128 stands for zero in the data rows.
Here are some points:
123 135 141 142 101 175 142 102 136 103 203 156 124 156 156 107 157 200  85 139 126 190 131
135 127 153 151  79 125 116  59 151 133 141 163 136  78 174 205 107  54 101 143  67  95 129
 70 110 133 109 112 111 140 100 145  99 156 101 125 159 142 159 130  99 124 148 123 146  86
152 153 103 132 120 103 154 143 141 176 135 124 102 150 112  87 135 146 162 118 158 213 146
135 182 112 106 111  97 116 121 128 162 126 164  97 154 125  54 171 177 104 116 151 182 137
147 126 188 159 174 117 122 114  98 136 144 169 122  95 141 161 152 150 102 208 115  38 171
114  84  78 161 150 119 159 174 134 139 112  98 169 133 105 102 147  79 137 134 217 186 135
 95 167 118 122 148 154  57 161  98  75 147 124 146 127 200 188  93  36 128 180  66  89 135
138 126 143  99 131 108 129 122 128  92  82 158 125 164  65 196 160  88  67 167 110 113 152
101 157 164 136 136 155 100 153 124  98 112 126 116  91 111 179 124  97 138 156 139  87 115
158 109 147 106 180 176 154 120 110 120  68 115 138 127 135 148 144 104 120 125 138  82 120
108 132 228 152 172 114 104 119 107 143  63 155  94  93 144 198 202  58 209 201 191 109 155
111 132 176 126 185 128 133  63 134 130  91 120  97 110 104 100 116  92 143 156 106  61 165
131 184 118 114 145 159 125  83 121 166 133 159 114 165 109 112 140 135 103 121  94 111 124
160 145  99 107 115  87 118 122 174 137 112 131 143  88 106 154 113  97 159 160 120 137 117
158 105 100 133 119  98 164 150  76 128 151 111 103 118 110 106 132 193  98 110 169 123 142
 88 142  55  74  93 102 126 128  97 160 136 140  94 168 148  84 138 222 105 115 133 143  96
128 109 149  66 115 109  97  94 140  92  84 184 162 109 150 200 125  81  60 139  74  52  84
Then 16 other points, each followed by its number:
146 129 158 112 163 124 107 174 128  97 141 129  85 119 159 197 132 192 171 123 189 115 159 0
137 110 200 166 187 110 128 127  63 119  80 110  78 119 129 200 127  74 161 133 117 127 160 1
144 163  97 182 127 116 140  86 105 159 134 143  87 133 144  33 165 157 131 109 130 167 171 2
118 190 109 172 118 119 131 112 133  97 125 137 141 201 153 135  49 125 120 126  87  89 109 3
 79  93 158 128 117 146 105 115 122 115 126 156 151 118 128 134 122 105  84 124  62  46  92 4
167 134  97 140  89 123  99 136 123  99 146 147  99 184 108 113  52 163  87 112 114 164 128 5
143 119 155 140 137 135 129 144 157  84 122 144 158  90 158 164 120 134 163 175 187 157 197 6
 71 146  82 118 122 103 129  67 129 127 158 174 122 140 133  71 136 187 151  69 166 116  74 7
144 102 128 154 122 139 125 168 149 136 127  71  85 143 115 130 120 175 121  77  98 185 129 8
186 129  92 142  95 113 110 151 138 172 144 103 180 125 149  89 109 143 124  81 112 146 139 9
101 110 196 162 148 159 104 118  97 110 129 100 132 106 124 139 150 100 177 160 139 116 182 10
145 118  70  94  85  89 174 174 108 183 169 151 184 102 132  76 116 171 162  45 185 190 178 11
124 133 156  88 211 127 136  76 106 120  91 138  74  84 176 159 122  71 131 178 131 117 160 12
117 181  49 104  84 152  87 117 116 186 119 178  91 171  96  56 128  81  93  82  33  45  88 13
163 158  71 149 131 128 114 126 159 162 105 140 102 164 149  77  88 165 160 105 190 204 128 14
105 170  85 116  78  78 118 162 118 150 145 120 124 155 109 117 133 163  85  44  85 148 132 15
Which of these numbered points is nearest to each point below, looking only along the 4 directions in which the first points spread most? Its number follows each.
136 123 155 162  88 137  81 127 126 121 135 139 131 130 196 117 124  81 112 115  43 109  98 > 3
115  60 186 105 161 146  71 131 193 100 147 122  68 149 130 113 123 161 162 137 135 166 147 > 0
110  98 106  85 130 170 174 113 174 101 127 135 180 116 124 121 134 125 196 143  61 118  44 > 3
141 119 128 186 131  98 137 106  63 113 118  94  99 157 129  96 109 240 101 113 176 185 127 > 2
135 197  69 101  95 157 137 123 138 123 134  98 107 160 112  63 136 130 131 103  87  95 130 > 5
105  99 116  57 118 138  84 137 167 100 107  93 147 108 128 177 141  87  65 224  88  25 134 > 4
132 117 143  77 110 158 123  48 165 103 128 107 126 148 124  79 116 177  98 143  59  75 175 > 13
127 150  95 112 103 145 153 166  76 116  86 133  88 148 160 119 123 161  90  94  87  95 119 > 13
173 176 103 150 116 118 125 140 119 106  79 110 120 195 150  72 131 123  49 119  95 126 139 > 5
159 109 143  93 129 108  90  93 113  86 147 108 160 108 145 196 136 177 148 101 116 119  93 > 3
 76 120 180 111 163 161 158 175 182  74 130 133 108 117 103 179 129 136 163 141 172 192 124 > 6
164  96 156 117 160  78 138  73 114  91 190 127  43 195 131  87 170 166  66 122 200 165 128 > 2
129 108  75 154  79 112 126  59 131 138 132  95  94 211 127  50 137 181 115  61 132 106 161 > 7
111 143 135 116 105 123 138 115 137 151 168  81  91 137 124 135  92 113 184 104 189 136 116 > 8
135 128 114 102  88  95 135  74 132 132 133 132 131 130 152 109 165 152  83 109 132 116 139 > 5
 65 102 154 103  96 159 124 141 117  93  80 146 141 142 160  91  97 133 142 141  97 149 128 > 3
114 132 120 155  90 163 131 124 117 149 128  82  68 171 152 104 113 188  85 119 164 138 132 > 7
136  94  65  96 102 109 161 156 157 125 204 117 179 126  91  63 142 186 147  69 206 211 138 > 11
152 106  99  91 136 107 166 183 144 129 164 131 105  73 143 124 173 146 101 125 167 175 112 > 8
194  97 137 122  87 158 149 148  75  95 204 145 123 131 126 100 127 186  94  95 105 115 145 > 7
178  78 154 165 119  98 107 160 163  95 167 138 109  90 114 136  80 116 122 156  91 125 123 > 3
135  71 116 158  95 127 175 144 111 168 142 135  82 135 101  58 141 121 177  96 144 204 169 > 14
140 182  65  89  67 131 108  95 134 152 146 123 154 118  92  77 149 118  88  65  83 158 117 > 15
124 156 102  88 121 111  61 124  90 175 124 113 101 155 127 103 165 138 135 145 155 153 168 > 8
146 103 213 135 153 144 121 140 139 112 127 159 182 125 160 175 123 153 153 200 109  75 132 > 12
141 168  72 135  99 156 121  67  91 172 123 177  74 146 104  99 141 167  55  53  74 122 146 > 13
125 160 110 136  91 101 137 138 109 177 133 104 128 176  77  59 181 192 154 106 146 162 173 > 2
139 138 125 115 138  57 152 133 146  74 150 110  96 131 174 201 122 184  97 171 126 165 145 > 3
124  65 185 126 121  76 132 107  76  50 183 124  68 141 157 161 138 145 141 131 158 107  88 > 0
157 122  38 100  81 115 110  64 101 146 159 138 134 129  96  81  87  99 147  96 106 255 127 > 9
132 102 104 142 119 145 145 153 124 160 123 138 168  92 115 138 119  90  99 165  92 103 136 > 3
100 121  81 121 136 157 124  95 141 181  73 124 161 105 115 108  76  87 101  94 107 143 165 > 9
106 120 168 137  84 111 105  81 115  97 129 137  99  95 144 104 160  86 143 127 119 118 109 > 0
129 101 154 196 134  88 133 132 112 152 124  89 155  78  87 167 135  85 162 151 167 167 131 > 6
134 132  64 136 133 156 130 165 148 171 115 168  93  97 133  69 174 136 160  87 179 173 148 > 14
